In the rows, zero is written as 128.
Turns in one plane each, and the order they were made in; the first pair answered
Z33 (before => after):
[120 108 154 145 121 155 171 122 156 102 152 106 126 108 150  72 134 137
 121 135 120 134] => [119 106 161 147 121 148 168 126 153 108 154 103 123 109 155  73 132 139
 127 133 119 141]
[125 136 120 136 109 145 126 118 121 130 136 125 120 111 125 133 121 129
 121 135 128 132] => [126 130 124 134 109 134 124 117 117 139 139 122 118 117 131 134 122 132
 124 132 129 137]
[131 129 119 137 118 136 143 117 126 131 135 127 128 119 126 124 117 127
 115 129 137 124] => [135 123 124 133 118 126 141 122 125 143 138 124 124 123 134 119 118 130
 119 128 142 131]
[129 134 121 129 110 134 136 105 105 131 154 132 139 141 144 133 104 153
 104 139 137 107] => [134 127 136 127 120 123 130 122  97 156 147 127 134 148 156 121  98 147
 117 133 141 124]
Z61 (before => after):
[123 171 156 129 170 140 124 121 106 128 131 126 180 122 140  98 109 123
 112 134 124 120] => [132 142 138 134 134 125 136  89  92 145 164 115 154 119 154 112 119 148
  84 140 150 122]
[121 121 136 111 106 120 150 115 109 144 174 124 162 162 142 116 127 141
  98 135 140 110] => [115 116 124 107 104 112 147 120 131 104 166 132 154 151 118 141 158 145
 102 136 127  95]
[131 127 103 130 116 130 151 111 116 134 142  88 125 146  93 151 149 162
 104 115 139 109] => [128 148 113 118 144 136 144 133 130 109 114  95 141 147  78 152 151 148
 123 113 113 100]
[115 118 136 120 138 102 114 153 145 107 121 121 113 126 114 146 161 131
 139 115 113 121] => [114 134 154 119 156 117 107 159 130 139 112 120 132 137 133 114 132 111
 150 112 114 133]
Z31 (before => after):
[155 118 118 158 112 134 126 103 106 129 144 125 123 130 143 132 109 118
 102 136 170 133] => [153 118 119 158 117 132 128 106 107 136 146 123 127 135 145 128 109 118
 103 132 174 136]
[122 130 113 118 126 112 120 141 177  65 121 137 126 124 112 169 164 129
 135 136  93 109] => [120 115 115 114 119  88 122 145 174  82 135 129 115 133 116 171 174 147
 131 127 104 112]
[136 133 112 130 134 127 124 144 118 168 131 130 123 139 138  84  71 117
 132 129 134 149] => [139 138 102 135 135 142 123 139 121 155 119 140 125 128 133  91  66 107
 136 141 124 144]
Now pairs of rows:
Between the rows of a pair lie two turns.
[117 105 131 120 122  95 130 136 144  91 127 125 111 128 104 153 172 154
 128 120 123 109] => [110 130 163 108 157  95 123 164 138 119 112 119 137 150 114 118 152 140
 147 110 116 116]	Z31 Z61
[134 155 134 129 156 159 105 147 135 109 100 136 151 129 137 134 115 103
 142 112 116 136] => [137 161 125 130 143 174 119 121 128 112 120 128 166 129 140 134 109 108
 115 117 129 122]	Z33 Z61
[135 132  95 143  97 148 131 121 120 116 123 142 117 108 119 145 137 124
 121 157 113 120] => [125 141 109 130 118 139 125 143 133 101 105 144 128 117 104 143 146 117
 140 145  99 118]	Z31 Z61
[119 135 143 111 147  85 129 136 141 146 152 111 133 149 116 133 158 155
 133 102 148 127] => [118 141 151 110 158  92 123 144 142 149 147 113 144 153 120 127 151 147
 138 100 147 127]	Z61 Z61
[116 123 174 112 145 131 158 121  96 165 140  94 193 107 146  86  82 128
 113 130 171 103] => [108  99 139 103 123 105 161 121 147  71 135 111 166  81  83 158 154 151
 109 127 145  70]	Z61 Z61
[147 128 125 120 140 151 127 125 109 127 133 157 131 119 146 112 109 118
 134 152 154 160] => [149 116 112 125 126 144 130 118 118 106 137 158 118 105 138 130 124 125
 127 158 149 153]	Z31 Z61
[140 116 130 143 129 120 107 131 123 150 120 135  93 125 143 125 116 126
 141 147 139 152] => [135 132 112 146 123 148 113 118 136 107 113 146 108 109 124 141 119 116
 131 157 122 128]	Z33 Z33
[134 127 134 131 123 115 125 142 123 146 135 127 120 142 137 121 119 130
 149 120 126 146] => [137 138 128 136 132 132 119 142 130 138 120 138 126 131 132 120 110 115
 152 125 118 143]	Z31 Z31
[132 128 127 131 147 125 105 150 137 119  87 147 121 117 121 131 116 101
 165 137 100 140] => [143 122 124 143 133 140 111 128 115 150 102 143 116 114 145 116  91 100
 150 148 122 150]	Z61 Z31
[113 127 118 125 120 130 140 106 108 137 160 124 143 143 126 125 138 150
  93 126 153  95] => [104 130 121 120 130 120 137 123 128 112 148 127 147 143 109 138 159 148
 105 118 137  87]	Z61 Z31
[125 162 133 108 149 144 122 126 114 135 117 140 145 126 150 121 126 116
 117 125 113 117] => [131 146 128 115 135 139 123 114 101 156 131 130 132 130 165 121 119 122
 111 131 130 129]	Z61 Z33
[141 127 127 140 111 135 138 116 102 151 157 110 122 123 150 119 118 148
 107 131 143 135] => [131 147 130 127 140 137 125 149 143  93 116 129 141 115 109 137 143 131
 133 124 101 117]	Z61 Z61
[121 132 107 151  77 158 152  73  95 155 176 106 139 146 165 100  99 125
 100 169 139 154] => [121  96  82 149  56 121 149  76 125 107 173 112  97 127 133 150 152 145
 105 166 128 149]	Z33 Z61
[163 100 122 142  96 184 121 116 112 119 162  97 136 136 167 132 129 161
 126 148 125 128] => [159  85 118 135  90 157 115 129 126  97 152 101 119 130 149 151 157 171
 139 142 116 130]	Z33 Z61
[128 158 143 117 126 109 102 125 117 172 147 120 151 140 164 105 141 169
 127 130 146 169] => [136 140 120 125 100 111 111  99 118 155 160 125 135 125 160 130 151 178
 106 140 149 161]	Z31 Z61
[116 105 134 146 125 119 129 126 114 164 137 117 138 142 145  89 102 132
 140 120 156 153] => [110  89 125 140 114  96 135 124 121 149 152 115 129 141 132 111 131 156
 130 112 161 145]	Z61 Z31
[137 134 113 133  98 155 137  96 135  88 140 152 123 108 122 135 120 128
  87 146 107 115] => [132 160 134 129 126 173 130 111 122 114 127 150 145 119 137  99  86 109
 100 145 108 130]	Z61 Z61
[135 130 112 123 127 136 145 113 139 140 169 128 157 140 137 112 113 146
 110 110 142  84] => [132 109 111 123 117 109 138 118 145 136 173 128 132 141 129 128 134 160
 115 104 141  92]	Z33 Z61
[139 123 126 161 119 152 133 121 114 136 114 131  93 105 140 115  99 114
 125 153 141 155] => [140 105 115 159 107 132 136 116 124 122 123 128  77 102 132 136 125 128
 119 148 145 152]	Z61 Z33
[130  97  95 122 126 119 130 135 137 110 117 137 108  97 126 137 154 119
 112 146 142 142] => [122 113 112 109 148 113 121 158 146 108 104 137 121 110 119 131 161 114
 130 134 128 140]	Z31 Z61
[138 140 109 141 112 161 113  93 110 128 129 130 107 119 136 122 112 105
 111 147 135 135] => [139 124 101 138  97 135 115  92 121 115 140 127  93 118 123 142 143 126
 106 140 135 131]	Z61 Z31
[116  97 161 133 109  90 157 115  93 160 137 158 102 145 158 107  93 151
 155 135 112 136] => [114 119 166 136 125 121 155 119  96 151 115 167 121 137 158  96  72 124
 162 141  99 135]	Z31 Z31
[123 139 128 121 154 116 121 160 150 119 107 129 139 132 119 138 133 128
 133 113 103 110] => [131 149 131 133 151 142 122 148 130 146 104 128 145 129 143 117 100 113
 131 123 115 122]	Z61 Z31
[132 142 111 125 128 151 136 118 144  97 118 144 133 108 117 147 135 125
 122 130 112 126] => [126 150 127 120 146 153 129 137 144 108 107 144 145 117 116 129 127 117
 132 123 107 130]	Z31 Z61
[151 120 123 138 138 132  95 101 130 111 107 131 107 131 124 138 122  98
 149 132 114 135] => [154 113 124 139 128 130 100  91 119 128 119 126 102 132 136 132 113 106
 139 134 129 140]	Z61 Z61
[130 144 113 118 131 147 139 119 150  86 110 140 149 119 108 148 147 119
 129 127 110  92] => [128 161 136 114 156 151 131 139 141 113  99 135 167 130 123 115 126 108
 143 122 111 102]	Z31 Z61
[116 143 165  92 156  77 106 153 134 141 126 132 157 162 134 109 136 161
 142 110 119 101] => [116 170 146  96 157 122 110 138 145  99 114 145 177 141 115 120 127 143
 132 124 102  75]	Z31 Z33
[148 120 152 121 142 106 141 145 126 115 130 121 152 136 115 109 116 155
 143  97 129 122] => [151 124 153 126 144 119 145 139 117 120 130 121 157 136 125 102 101 147
 141 102 131 124]	Z61 Z31
[143 120 149 113 139 132 126 106 115 161 113 128 114 119 171 122 133  99
 120 142 117 124] => [138 112 135 108 134 124 130 107 139 122 105 136 106 109 144 150 160 104
 118 138 104 110]	Z61 Z61
[114 122 149 113 153 107 101 168 152 132 116 122 128 162 115 118 171 141
 175 108 112 142] => [125  96 140 127 119  98 114 134 122 171 158 108 108 163 146 116 160 158
 145 115 147 155]	Z61 Z61
[132 138 121 120 116 141 140 110 129 114 150 130 143 125 120 139 140 122
 108 121 130 105] => [130 146 128 115 128 140 136 123 139 108 141 131 150 132 111 137 142 118
 117 116 121 104]	Z31 Z61
[146 129 120 143 130 139 140 136 137  84 124 131 116 122 109 143 117 125
 118 143 102 109] => [154 134 133 148 129 147 142 127 107 135 136 121 121 132 142 112  86 122
 116 148 124 125]	Z61 Z61
[122 155 115 146 141 151 129 140 126 101 123 144 120  95 121 126  88  85
 136 126 142 117] => [128 139 105 153 123 147 133 121 115 115 141 137 105  93 136 132  85  94
 122 133 158 120]	Z61 Z31
[126 153 150 100 146 143 148 130 110 117 152 130 190 120 110 142 149 152
 119 111 140  74] => [129 142 148 104 136 142 153 115  98 136 168 123 185 126 127 138 142 157
 107 117 152  80]	Z61 Z61
[146 105 113 158 125 148 137  90 114 139 139 128 127 122 137 132 104 119
  96 165 142 129] => [149 107 131 158 139 140 126 112 107 157 125 129 123 128 147 115  90 109
 120 161 139 151]	Z33 Z33
[133 115 123 142 114 128 140 116 106 150 144 128 126 133 146 123 113 132
 113 132 152 130] => [122 132 124 130 141 131 130 148 142  96 109 144 143 128 110 136 138 119
 136 125 120 112]	Z61 Z61
[110 113 146 118 136 119 117 138 130 112 127 113 139 141 111 136 151 120
 123 115 121 108] => [119 109 152 122 132 122 122 126 109 146 143 103 139 149 133 115 135 122
 114 117 139 120]	Z61 Z61
[132  93 122 131 112  99 127 118 113 147 144 117 103 144 133 152 134 149
 121 128 139 146] => [120 132 142 121 158 121 110 159 135 128 100 130 136 145 115 135 124 118
 157 121 103 141]	Z61 Z61
[111 169 126 120 129 162 143 106 138 113 145 131 162 130 124 104 134 116
 116 128 117  76] => [116 152 132 121 115 146 148  96 115 151 171 115 150 143 145  92 129 133
 104 124 142  91]	Z61 Z33
[133 117 134 145 148 135 114 139 105 168 116 126 100 119 151 104  95 107
 153 132 136 175] => [139 119 118 152 140 153 115 130 113 140 107 139  95  99 141 118  98  97
 149 145 120 169]	Z31 Z31
[131 144 142 116 150 125 121 147 150 129 110 130 155 140 116 126 125 114
 148 102 125 135] => [134 152 138 121 142 146 132 124 135 146 126 126 166 139 130 118 107 112
 128 109 139 130]	Z33 Z61
[110 123 115 134 117 138 142 117 134  98 159 136 131 106 123 147 144 134
 104 124 126 131] => [105 117 135 124 121 117 144 124 127 126 171 122 136 126 132 136 147 148
 105 113 138 137]	Z31 Z31
[128 115 124 128 133 113 116 147 142 113 114 133 114 114 115 137 140 134
 146 122 115 138] => [127 123 139 126 145 118 116 156 134 133 111 129 121 126 125 120 128 131
 154 118 119 146]	Z31 Z61
[136 158 171 123 141  96 127 155 124 148 144 124 147 144 136  93 135 146
 124  89 170  95] => [136 144 153 122 121  84 135 149 141 112 150 127 128 129 114 126 168 162
 116  88 168  83]	Z61 Z61
[109 136 149 135 123 112 139 123 118 145 144 112 134 139 136 116 127 134
 124 122 130 118] => [113 149 147 137 135 131 131 131 124 132 121 123 139 127 132 110 113 113
 138 132 116 120]	Z33 Z31
[127 141 117 140 128 152 101 135 155  89  71 144 111  93  99 149 126  94
 157 143 106 131] => [129 150 137 138 146 153  94 151 139 121  65 139 120 107 116 121 103  84
 169 142 109 149]	Z31 Z61
[138 139 131 114 149 125 139 129 116 123 103 137 147 126 134 120 119 121
 161 137 120 112] => [139 142 126 118 143 138 144 109 106 123 118 136 155 125 137 118 114 125
 142 141 126 106]	Z33 Z61
[ 92 145 127 118 141 107 110 100 130 152 138 115 145 145 133 133 131 125
 140 129 132 117] => [ 91 142 121 117 136  99 110  99 137 138 136 118 139 140 124 143 143 128
 137 130 128 109]	Z61 Z61
[125 165 162 123 157 165 119 139  87 184 132 107 174 163 135  85  85 107
 127 125 128 128] => [125 104 105 127  96 117 137 108 137  90 157 118 116 127  80 184 183 159
  96 128 118  93]	Z61 Z61
[133 114 130 101 106 143 149 136 101 126 135 121 140 129 121 135 144 141
  88 118 157 119] => [129 135 142  93 131 153 140 159 112 117 110 131 159 130 113 125 134 124
 109 113 137 117]	Z61 Z61
[138 164  85 139 107 194 147  77 108 144 130 139 154 108 160 128 103  91
 109 144 144 108] => [137 140 104 135 101 152 145  90  87 197 149 119 132 134 188 111 103 112
 118 128 170 137]	Z33 Z33
[111 134 141 150 147 117 136 142 116 118 136 138 139 122 135  95  94 126
 158 124 153 128] => [119 123 125 161 123 121 142 125 111 120 148 135 127 111 141 108  91 126
 146 131 163 130]	Z31 Z61
